Rotation paths and how fast each direction turns (deg/step):
Each turn is a multiple of 5 degrees from 10 to 175, or 0.
Each row of a path follows its step; steps can be skipped.

step 0: [  5 -22  28  11   9 -17  10 -11   6  34  -3   0 -12   4   1   1  -9   2
   0 -12 -23 -11   7 -12   4  -2 -19  18   5   2   8  -1  -3  -1 -33  10
   7 -13 -25   9 -17  17   3 -15   4  10  -7   8 -13  -1   9  20 -18  12
  -6   6 -22  15 -19   9  -6  13   8  -6  17  -7]
step 7: [-24 -18   8  16  -9 -15  25   8  25   5   2  -3   3 -10   6  -9   3  -6
 -20   1  27  20 -26   5  21  -9  13   1  -1 -12  13   2  -5  13 -17   5
   2  11  18  -7   5  -5 -12 -22  -2   5   4 -17   4   1  19 -14   5  -8
  17 -21 -26   7   6   6 -13  -5 -13 -12  -4 -11]
step 9: [-11 -16  11 -11  -6   1   9  -4   7  -1  -6 -19   1 -10   9   1 -17 -22
 -14  -4  18  -3 -16  -9   1  12   0 -12   4  20 -21  18 -11  10  -2   7
  -3  -8  12  32  11 -19  15  12   9   6  -8 -19  17  -5  13   7 -29  14
   3  -3  25  17 -10  17 -21  -5  -6  -4 -15  12]
step 10: [  4  -9  19  13  15  -9 -28   4  18  16   7 -19  12   4   1   9 -17   6
 -11  -9   8   2 -22  -7  -1 -10   3  22   5   1  18 -21 -22  -2 -17   4
 -12 -26  -4  -3   0   6 -30 -15   7   6  -8   1  19 -15   6 -10 -22  -2
  19  14   7   3   8   0  -2  18  19 -10  13   2]
step 11: [ 11  -2  19 -11   4 -29   7 -28 -11  23  11  10  -2   5  -1  -5 -14   2
  -4 -26  -1  -5  11   1 -12  -1  14  12  17  11  -9  -6   7  30 -26  -9
 -13  25  -2   5 -22 -16  -9   6   2  11 -14 -11 -22 -20   9  -2   0  12
  11  -3  -2  -4  -9  10 -17  -3  -7  16  -5  12]
step 25: [-21  -1   3  -7   5   5   9   2  33 -18  -7 -16 -10  -7  -1  -5   0 -17
 -12 -19   8   1 -16  -8   7   9   4   2   6  -2 -27 -11 -20  -9 -37  -8
  -7 -10   0  25  -8   8  -3  -9   9   3  17   6 -23 -14  12  12  -6  -8
  -4 -15   6  -2   1  -4 -11  -3  28 -29   6  -6]
step 36: [ 10  -3  12   2  -3   8   7  -3  45  -7   7   3 -22  20 -13 -18 -10  14
 -19 -11  -7 -12  -8 -16   5   9  -3  10 -11  -1  -8  -6 -14   4 -15 -26
  -9   9  -5 -12 -19  -7   7 -16   8  11  -8  -9  -2   8  17  -9  -1  -1
  12 -12   4  11  10  19 -14  38  12   1   3  -6]
step 37: [-16   4   4   6  -2   9  -5  -4  -3  -5  -5  -7   8   7  13   5 -15   4
 -34 -20  13 -18   5   0  12  23   5   4  19 -21   5   1   6  26 -24  19
   8   8 -12   1  17 -19  13  14 -25   4  -2  -3 -18  -9  26  -3 -13  16
   7  -8  13  -7 -30  -7  -2   3   7  -4  11  -6]
step 38: [-22  -9  -7   2   8   4   7 -12   2  22   9   2  -4   6 -11   7  -3 -25
 -21  -5  31  11 -19 -11  13 -19  13  18  -1   8  -2   9  -4   9  -4 -27
   0 -29 -14  -8  10  10   9 -21 -13  21 -14 -15   8   5  17   1   0  11
  27   7  -2   4   9   7   6  -7 -20  -7  -7 -12]
step 40: [ -7 -13  14  -9  -7 -21  16   8  -8  -8 -17 -11   7 -24  10   1 -11   6
 -20 -25  25   3 -32  -9  16  -4  -2  -9  17 -12 -16  14  -1  -5   3   1
   2  -1  -7   8   0  -8 -13  -6  25   7 -28 -20 -19 -13 -13  -5 -14  22
  -1  -2 -11   1  -9  -3 -12  14  -4  -3 -17   2]
Directions:
[-4 -2  1 -4  1  6  8 -1  0  4  0 -1  3  0  2  0  1  1 -1  0  0 -2  2  0
 -2  3 -1  2  4  3 -1 -5  1  0  2  5  2 -1 -1  0  2  6  5 -3  2 -6 -1 -3
 -5  2 -7  0  0  5  7  1  0 -2 -4  5  1 -3  4  4 -2  3] | 125
[-1  6  4 -5 -3  3 -4 -1 -5  0  1  0  1  5 -3 -3  1  1  3  3 -2 -4  1  0
 -7  2 -6  4 -1  0 -1  1 -1  1 -1  4 -3  5 -1 -2 -2  2  0 -1  2 -1 -5  0
  5 -5  8 -1  4  4  0 -2 -6  2 -4  0  2  2  2  0 -3 -2] | 140
[-1 -1  0 -1  1  2  4 -2 -6  2  3 -6  0 -3 -4  6 -6  3  4 -1  1  5 -4 -1
  2  2 -1 -4 -1 -6  1 -7 -3 -2 -2  3  2 -2 -4 -2  1  1 -2  0  0 -2  2  0
 -3 -3  1  1 -5  2 -2  0 -6 -1  0 -7  6  2  2 -5  4 -4] | 145
[-2 -1 -4  1  1  1 -4 -3  5 -5  1 -2  0  4 -4  4 -3 -5 -1  1  3 -1 -3 -1
 -1  2  3  0 -4  1  2 -1 -4  4  2  2 -3  4 -4  0  5  0  7  3  3  1  3  3
  3  3  0  2  1  5  0 -4  8  1 -1 -4 -2  3 10  0 -1  1] | 65
[ 3  3  2 -2 -1 -3  1  7  2  0 -4  9 -3  3  0  5 -2 -1  1  6  3  2  1 -1
  2 -3  2  3  2  4  3 -5 -4 -1  3  3 -5 -2  0 -3  2  0 -1  2 -4  0  1  3
 -5 -4  2  4 -4  3  3 -2 -1 -2  3  1  2  1 -2  0 -7 -4] | 130
[ 1  0  5 -2  0  0  0 -5 -5 -1 -2  4  1 -4  3  3 -2  0 -7  0 -7 -4  4 -3
  3  1  0  0 -1  6  4 -4 -2  5 -6 -1 -3  5  2 -6 -2  2 -1 -3  0  4  0  0
 -2  3  0 -3 -1 -3  0  2  3 -4  0  0  0  4  3 -5  4 -2] | 70
[-1  3  6  8 -1 -3  1  1  3  1 -3  3  6 -3  2 -1 -2  5  3 -1  0 -4  0  3
 -3 -1 -2 -8  1 -5 -4 -4  2  1  2 -3 -3  3 -1  2 -1  3  2 -4  0  5  0  0
 -6  2  3  4  4  4  2 -4  1  1 -1 -6 -4  3 -1  3 -1  0] | 100

step 0: [ 11 -14  16 -12   7  -8   6 -14 -26 -14   0  -5  20   8   5  -5   8 -13
 -21  21 -10  -8   5   1 -24 -15   1  -5   2   4 -16 -19   9   9  24  -3
   8   6   6  24  -1  -8   8  21  -7 -11   2  24  10   7   5  -6 -15   3
  -3  -1   5  -3   3 -36   0  -3   4  10 -24  22]
step 14: [  5  30  -2 -11   8  -5  21  -6 -21   6 -12  -9   2  12   4 -10  23   9
 -21   3   7 -12  -1  10  -1  -1  -2 -12 -10   0 -11   7   9   1   9  -9
 -12  -8  11  -9  17 -16  -2  13  23 -10  -2  -3  -6 -11 -46   0  10  -4
 -34   0  17 -13  14  14   5 -20  -3  -5  -2   7]
step 15: [  1  -3  -8 -22  -7  -6  12  16 -29  12 -15  19  23   6   2   3  -1  -8
 -27 -22   4  18  15  -4  24  -5  -5 -21 -15 -23   9 -18 -27   0  -3  -7
 -16 -18  -3  10  -9 -12   5  13  -1 -15  -1  12   3   3   5  -7  14   5
   5 -16  -6 -11   9 -28   3   2  13   6   0   1]
step 20: [ -4  21 -12   7 -28   9   0  15 -40  -6  -6  -9  -1 -11  21 -26  17  15
 -10 -29  -7  -3  -3  -2   8 -11  24 -10  10   0  14   9   0  -7   8 -24
  -3  -6  -1  -4  -8  -7   9   4  -8   3  -3  12  15 -12  11 -15  10   6
  -9 -12   1  23  20 -20   2 -13  -3   9   8   6]
step 21: [ -1   4  14 -16  -5   6  29  -8 -10 -13  17 -14   3   7  -6   9   6 -22
 -13  -5  13 -10   9 -10 -12   7   3   0 -17  19   7  -6  -2   5  17 -19
  -4  -7  22  21  -4 -44   4  19  -4   9  -2  17  15  -1   7   6  14 -18
   0   0  19 -15  -2   9   0 -25   5   7   1  14]
step 24: [ 15  26   4  -9   1   6   0  -7 -22  -8  -4  -9 -21   6 -14 -11  -1  -1
  -4  -7  16 -16  26   8  10  -5  24  -5 -10   2   9   1  -6  -3  -8 -20
   1   1  18  -3  13 -41  13  13   2   8   0  23   6   3 -24  22  29   0
 -17   4  14   6   0  -2  13   1   5 -10   5 -15]
step 26: [-12  -4  -4   7  17  -1  15 -11 -28  -4   3  -1  10  14   3 -26  10 -17
 -25  -4 -16  -7  12   0  -9 -18  -2  12 -12   6 -19  -2 -16  10  28 -16
   7  15  16  25 -23  -3  -9   8 -12  -3  -1  -2   6  12   0  -6  -7  12
 -17   6   2 -19  17  -4   3  13  10  27   2  12]
step 28: [  9  -3 -13 -29 -30 -18   2   5 -17   8   6 -13   3   2   4  18  22   8
  -9  -5   4 -17  12 -10  21  -4  10 -29  14  -9  -4   9   2   0   0 -10
  -9   9   8  21 -10 -19   0  15 -14  -5  13  30  11   1   8  -2   3  -4
   2  -5   4  -4   1 -34  20 -15 -12   0   0  -1]
step 35: [ -7  22  14 -11 -10  -8 -14 -12  -1  11 -24  17 -23   4  15   5  17  -4
   0   0 -10  -8   0   8 -18 -11   2 -20   1   6  -1   6   0   6  21   5
  -6  25  11  -2  18 -14  -2  23  22  -9  10  -4  23   0  -3 -16  -2   6
 -22  -4  19  -1  13 -34  14 -20   7  -2   1   0]
step 45: [-23  16  -7  -3   1  13   1   1 -15  -5  -5  -1 -27   0  18 -24  17   3
 -18 -13   5   9   8  26   4 -13 -12  -7  -6  -9  -7   8   7  15  -6 -18
   1  14  16 -11   4 -19   3  13  19 -23  -1   8  -1  -6  -1 -16   7  33
 -10  -1   9   4  11 -15  16  -6  13  -2  13 -29]
Directions:
[-12   7   0   1   2  -2   8   1  -6   2   1  -3   5   0   4   1  -4  -1
  -2  -2  -2   3   1  -3   1  -1   4   4   0   3  -4   3   5  -3  -3   0
   0  -4  -1   0   2   3  -1   4   0   4  -1  -2  -3  -2   0   4   0   0
  -4   4  -5   1   1  -1  -2   1  -1   1  -2   0] | 60
[-5 -4  3 -5  6  2  0  0 -4  2 -3 -4 -5 -1  0  0 -4  1  3  0  2  0  0  2
 -3  4 -8 -1  2 -3  4 -2  4  0 -1 -4 -3 -5 -3 -1 -5  0  2 -1  7 -3  1 -1
 -2 -2  0 -1 -1  2 -3 -7  1 -1  2 -1 -7  1 -7 -1 -3 -1] | 10
[-1 -1 -1 -2  1 -2  2 -6  0 -3 -1  1 -1 -1 -3  4  4  4 -4 -8  4  3 -1 -2
 -5  0 -3 -3 -1  0  4 -3 -4 -3 -4  0  3 -3  2  1 -1  3  5  8 -3  0  1  3
 -2 -4 -3  8  1 -2  1 -1  1  2 -8  3 -1  3  2  0  4  1] | 115
[ 6  1  2  3  2  3  1  0 -1  6 -1  3  0  6 -3  0  1 -1  0 -1  2 -3  8 -3
  5  4  1  1 -1 -1  4 -2 -2 -3 -5  4 -3 -4  2  1  7  2  1 -3  5  1 -5 -2
 -1 -5  0  1  0  0 -3  1  2 -2  4  3 -4  0  5  2  0  7] | 40
[ 1  0 -1  1 -1  3  1  1 -1 -5 -5  1  3 -7  4  0  4 -5  2 -2 -3  3  3 -7
 -6 -2 -1  3 -2  3  1 -4 -6  1 -3 -1 -1 -1 -1 -4 -3 -3 -3  0  2 -2 -5  1
  4 -2  1 -1 -2 -1  4  4  6 -2  5  0  1  4 -4  1 -5  3] | 70
[ 5 -2 -3  1  1 -1  0  0  2  0 -7 -3 -2 -2  3  0  5 -5  0 -5  0  0 -3 -5
  6  4 -1  3  5  0 -6  1 -1  0  4 -2  0 -5  4  0  3  0  5  0 -2  2  1  1
  4  2  2 -1 -2  1  0 -6 -6 -3 -4 -5 -5  0  1  2 -5 -2] | 140

step 2: [ -5  -8   2  13   2   2 -12  11 -15  -2 -13 -14  -4  -2 -12 -15  -9  16
  21   8   6   4 -12  -7  -2  -3  -7   6 -16   7  -7  -4 -18   2  -8   1
  18  15  -2   9  -1  12  10  19  14  26   4 -34  17 -12   0 -21  14  -3
  -1 -10 -17   1   9  30   4  -3   5 -18  25   2]
step 4: [  4   6  14 -11   2 -17  12   3  24 -27  -4  -3   8 -19   0   9  -8   2
 -12   6   5 -12   1  12 -18   3  11  25  -1   2  -2  -5   9   5  10  16
   9  16  -9   0  -3 -13 -24  11   3   8  -9  28 -22 -11  19   0  -4  10
  -6   5  16 -10   5   5  -4  11  22 -20  22   5]
step 5: [  4 -15  14  -1 -11 -17  14  14   4 -10  -3  -1  -5  28 -16   2  -9  22
   2   6  21  -6   2 -21 -13   7  10 -18   0  13   4  12 -10 -15   7  24
 -26  11  -2  25  17   7  -2   2  -3  12 -13  19  -4   0  -4  -3  -2   3
  14 -11 -10  -5   6  15  -5   9  22   6  21  -9]
step 8: [  5  -1   8   9  -6  -4  11 -18  -8  -6  15  22 -10  -3  -5 -10 -21   8
 -22  -7  14 -10   8   7  -1  -1  -2  -2   5   8   5  13  -8   6 -32 -13
 -19  -5 -14 -13   5  -9  24  -6  21   6   8 -10   2   0 -25  14  -7 -11
  10 -14 -16 -26  11  -2  -2  -8  21  12  17   1]
step 11: [ 22 -20   4  13 -26   5  -3  -9  -4   1 -11  14 -20   2 -12   6  -9  -9
   4   5  -9  -3   0  17 -21   9 -12  19  -3  10   7 -34 -19   7  -1   4
   9  15   8   8  -5 -17   6  16 -13 -13  -2  -3   7 -11 -13  16   6  -8
   4 -20  17 -27   5 -11 -10   9  10  -4   5  -4]
step 21: [  7   3 -11   6   8 -20  10  14  15  13  -5  -8  -5  15   2  -4   2   4
  -3 -24  -5 -20  -7  13 -13   3  17  23 -14  -6  14  16   8   3  16   4
   9  16   8  -6 -10  -7 -24   0 -28  -7 -30  25  15   5   6  -8 -14   1
  15  -8   0 -10  -1  -2   7  18 -12 -14  11   0]
step 27: [ -1  16  17 -13  -2  17  -8   6 -20  -8 -25  -7 -14  -9 -15   3   1   0
   1   6  13 -11  10  13  -9   9   0  -4   3  12  -1  11  -6   6  -2   9
  17 -25  17  19  -6  -8 -17  11 -15   2 -19  -1  -5  -2  -4  17  17  25
 -12  -8   6  -6   3  32   3  -2   0 -24   5  14]
step 32: [  0  12   0  21  29   1   0  -7 -24   9   0 -18 -19   1   0  -2   6   9
  -5 -18  -7  14 -18 -12   5   2   0   1   3 -15 -14  -4  -6  -9  15 -16
  -5  15   3  12 -25  -9 -18  -5  23  15   3  -8  25   4  -5  -8  -7  14
  11   3  15  -4   0   9   8   3 -19   9   5  29]
step 45: [ 14  -2   0 -21  -8   3   3  24  -9  -6  -2   4  -8   1 -23  -9  20   9
  -1  27  21  -5  10   4   2  11   8  13   2  10 -15 -16  16  21 -12  14
 -16  18 -11  13  37  16   2  12   8  -2  -1  10 -14  -2  -7   2   2  -8
   1 -10 -10 -11 -15  11  -5   1  -7  14  16  -1]
step 47: [-10   2   8   6   0  -1  31   3 -13   1   2   9 -11   3  -1 -26  -9   2
  -4 -32  17 -24  24 -11  -2 -12   7  -1   4   4   2  14  -8   3  11 -10
  -6  -7 -17  20 -17 -16 -27  -6   3  21  -7  16   0  -5  -4 -13 -19  -2
  -2  -6  12  -6 -15 -12   4  -4   2  14   0  12]
Directions:
[ 0  2  4  1  3  6  4  3  1 -3 -6 -1  4 -1  4  5  1 -3  4  1  0 -4  0 -6
  2 -1 -2  2  3  1 -3  3 -8 -4  4 -2 -2  2 -1  2 -3 -3 -2  3  3  5  0 -1
 -2 -3  3 -2  4 -4 -4  0  1  2  1  6  7 -1 -3 -4 -1  1] | 145
[ 0 -2 -5 -3 -2 -5 -2  5  4  3  2 -2 -3 -4 -6  4  0  1  6  3  0 -1  3  2
 -5  6 -3 -1  4 -3  2  2  0 -1 -2  4 -4  2  1  0 -2  0 -5 -1  1  2 -3  6
 -4  4  5 -2  4 -2 -3 -3 -1 -4  0 -3  5  3 -3  2 -1 -4] | 45
[ 5  0  0  2 -2  4  2 -3 -2  2  0 -1 -3  0  3 -1  0  2 -3  2  0 -2 -4  0
 -3 -4  4  0 -3  0 -1  0  4 -7 -2  4  1 -1  5  5  1 -1 -2  1 -4  7  1 -2
  3 -1  7 -5  3 -4  3  8 -4 -5  0 -4  1  3  0 -2 -4 -3] | 155
[ 3 -5 -4  0 -4  1 -2 -2 -2  3  1 -2 -1  3 -2  1  1 -1 -4 -6  2 -1 -2 -4
  1  1 -5 -3  2  5 -2 -1  0 -2  6  0  0 -2  1  6 -4 -3 -5  7 -7 -6  1  5
  3  0 -2 -5 -4  3  2 -6  2  1 -2  1  1  4  2 -1 -2 -2] | 70
[  1   1  -5  -2  -3   5  -2   3  -1  -3  -4  -3  -3 -10  -2  -2   1  -2
   4   2  -2   1  -5   0   5   3  -3   4  -2   3   0  -4  -1  -7  -4  -1
  -1   5  -1   4   1   3   1  -2  -3  -2   1  -3   2   4  -3   0   3   2
   3  -3   3  -2  -1   0  -4   0  -2   4   0   8] | 85
[ 2 -2 -2  3  4 -1 -1  4  2 -6 -5  2  1  4  2  6  2  1  1 -3 -4 -3  1  0
 -1 -3  2  1  1  4  3 -5  1  3 -4  9  4  0  3  5  4  0 -4  0 -3 -4  0 -1
 -3  4  0  3  4  0  1  0  2  4 -3 -1  1  0  0 -2  8 -2] | 45
[ 1  2  0 -1  3 -1  5  2  4  1 -3 -5  1 -4  1 -2  2 -1  4 -2  0  2  3  6
  0 -4  3  4  3  7 -4  4  3  5 -1  3  0 -2  1 -1 -2 -5 -4  2 -4  4  0  2
  4  3  1 -2 -4  9 -3  2  0  2  3 -1 -3 -4 -2  2 -4  1] | 125

step 2: [-13   2   7   7  -1   3  -9   0   5  -1  -4 -10  -4   7  13  -9  10  -3
   5 -20   7  -4  -1   6  22  38  17 -23  16   9  13   8  -2   3   6  19
 -14   3  28  16  -3 -19 -22  14 -10  -1  11   1   0   2 -28   9  26  -1
 -19   4  -7   7  15   2   4  -4   5  20  10  17]
step 4: [ 24   1  17   7   8  -6 -13  -6   1   5  24 -18 -17  11  -2 -19 -23  10
  19 -13  19  -7  15 -19  -1   6   9  -9   6  25  -8  18  15  12  23 -15
  17   8   4  -2  15  10   1  -1  -9  -4   4  -8  21   2   8   4   9 -19
 -15  -7  17   2  21   1   8  -2  15  13  15 -10]
step 10: [ -2  -9  12  24   2 -18  13 -11   3  11 -10 -24 -18  -1   1  -5  -8 -11
  -6   6   2 -17   2   0  20   7   6  -5   1  11 -19   4  14  -9  22  28
  16  13 -12   0  -8   1 -21 -10  -1  25   9  -6 -10  15   0 -14  20  36
   8 -13   9  -6  -1 -11  14  17   0   1  14  -3]
step 15: [ -2  -3   5   2  13   0 -11   0 -11  -4  12 -16  -6   1 -19   9  12   8
   0  -1 -20   5 -15 -20   1  22  -6 -14   5 -16 -28   3  -5   9 -11  -3
  10  -3   6   4 -15   2 -15   3  -6 -11   4 -26 -10 -17 -13  18  26  -4
  15  20  -6  13 -12  -1  33  19   8  27   5 -10]
step 19: [ -7 -12  -5  -5   5 -12 -22   6  -1   4 -15 -11   4  19 -12 -20  -1  -3
  10 -10  12 -16  -1  -4 -19  25  -9 -24  20 -11 -11   0   8   8   1   4
   8 -23  -3   7   2  11 -15  -5  12 -22  22  -5  -7 -17  -9  -1   1 -10
  -6  -1  14  20   2  23  -5   0  14  20  33 -12]
step 20: [ -4  -7  19 -10   0  16  10  -9  -4   3  -6 -15   8  20  19  12 -10  12
   5 -14  10  -1  21 -15  -5  21  -4   5   4 -20  23   7   6   9  -9   2
  -1   8  12  24 -21  -7 -22   6  -5   6  -9  -8  23  18  -8  11   4 -27
 -28   2  19  -5   2  -9  15  -5  12  16   7   6]
step 22: [  1  14  23  16 -11 -19  -2  14  11  -5  20 -27   5   8 -18 -10  -2  -9
   0 -18  12  -6  15  -1  -6  21  11  -9  15  -1 -11   5  -8 -16  15 -19
  31   8  -8   6 -12 -13   2  10  -4   8  -2 -14  -9  16 -15   4  -1 -30
  -7 -15  -5   0  12 -12   1  13   7 -22   8  -8]
step 24: [ -2   5   2  -2  10  10  13 -12  14   5  -4  -9 -11  11   3  12 -14 -19
  23 -10 -10   7  22   7  -6  26  -7 -15  25  11  -4  -3 -10  10  -5   8
 -23  16 -12  26 -15  -2  -3 -15 -10  13 -26  -2   9 -17 -10  -1  19   4
 -18 -23   4  -2  19 -13 -10   2  17   0  15  -6]
step 33: [  2 -16  14   9   6  -4  -5   6 -10  -8  -1  -1 -17  -3   4  24  -1  23
   1  -9 -29 -29  20  -5   0  -2 -12 -19   4 -22 -17  -4   7  17  -1 -13
   6  11  35   2  -7  -7 -31   0  18  -6  -3 -28  -9  10  -7  -3   9   2
   9 -12   2  18   3  11   5  10   5   1  -6   5]
step 43: [ -4  20  20  21  10  13   3 -18  23 -15  12 -13 -12  11  -5   3 -12 -10
  14   8  12  -1  -2  -8  10   2  20   4  -2   5 -25  16   0  -9  15  14
 -12  27  -2  10  15 -10   6  -4   6  15  -5 -21   6  -3 -11 -25  -8  -2
 -19  -8  19   2   3 -24   5  -5  -1  -2  27  -7]
Directions:
[ 0  1 -1  1  6  6  6 -2 -8 -3  0  3  2 -4 -2 -1  1  2 -3  2  0  0  1 -1
 -2 -2  3 -4 -3 -2  1  2 -1 -1 -4 -2  4  1  5  3 -2  3 -3 -3 -5  0 10  0
 -2 -3  2  3  1  2 -3  1  1  4 -1  1 -4  6 -2 -4  3  0] | 20
[-2 -6  3  6  3 -6  3 -4  0 -8  0  2  1 -1  3  0  6  2 -2  5 -1 -1 -3 -4
  6 -2  0 -3  2 -1 -1  0  5 -1  2 -3 -4 -6 -1  0  2  0  6  2 -1  2 -2  1
  0 -3 -2  3  1 -4  1 -3  5  0  0  5 -3  2  4  3  0  1] | 175
[ 0 -4 -1 -3  3 -1 -3 -5  4  2 -1  3 -6 -2  5 -9 -1  3 -3 -3  1 -3  1  0
  1 -2  1  0 -2 -2  1 -6  3 -1  6  1  6 -1 -4  3 -5  0 -3 -3 -2  0  1 -3
  2  5  8  1 -1 -2 -3  2  1 -5 -3  2 -3  1  4  0 -3 -1] | 115
[-1  0  2  0 -4 -7  0  3  0 -1  4 -1  4 -3 -4 -3  2 -1 -4 -1 -5 -4  3  3
  2 -5 -1 -5  0  5  3  0 -3 -1 -1  2  4  4  1 -4 -2 -8 -1  3  1 -1  0  2
 -1  3  0 -4  5  2  0 -2 -1  6 -8  3 -2  2  1  1 -2 -3] | 95
[ -2  -2   1 -10  -1   0   6   1  -2   4   3   2   2  -1  -3   0   3  -5
  -6   4   0  -2   2  -7  -2   2   2  -3  -3  -6   4  -1   7   1   2  -5
   3  -1  -1   0   1  -1   2   1   6  -4  -1  -2   5   2  -5  -2  -1  -1
  -1  -2  -5   0   0  -2   1  -2   0  -2  -1   1] | 130
[-6  2 -1  2 -3  4  0  5  3  3 -3  3 -6 -1 -2 -1  2 -2  1 -1  5  0 -3 -2
  0  1  2 -2 -2  3 -2  1  2 -2 -2 -1  0 -3 -6  5  6 -1 -3  7  4  5  3  2
 -6  2  1  0  3 -3  1 -1 -3 -1 -7 -1 -1  8 -1  1  4  1] | 85
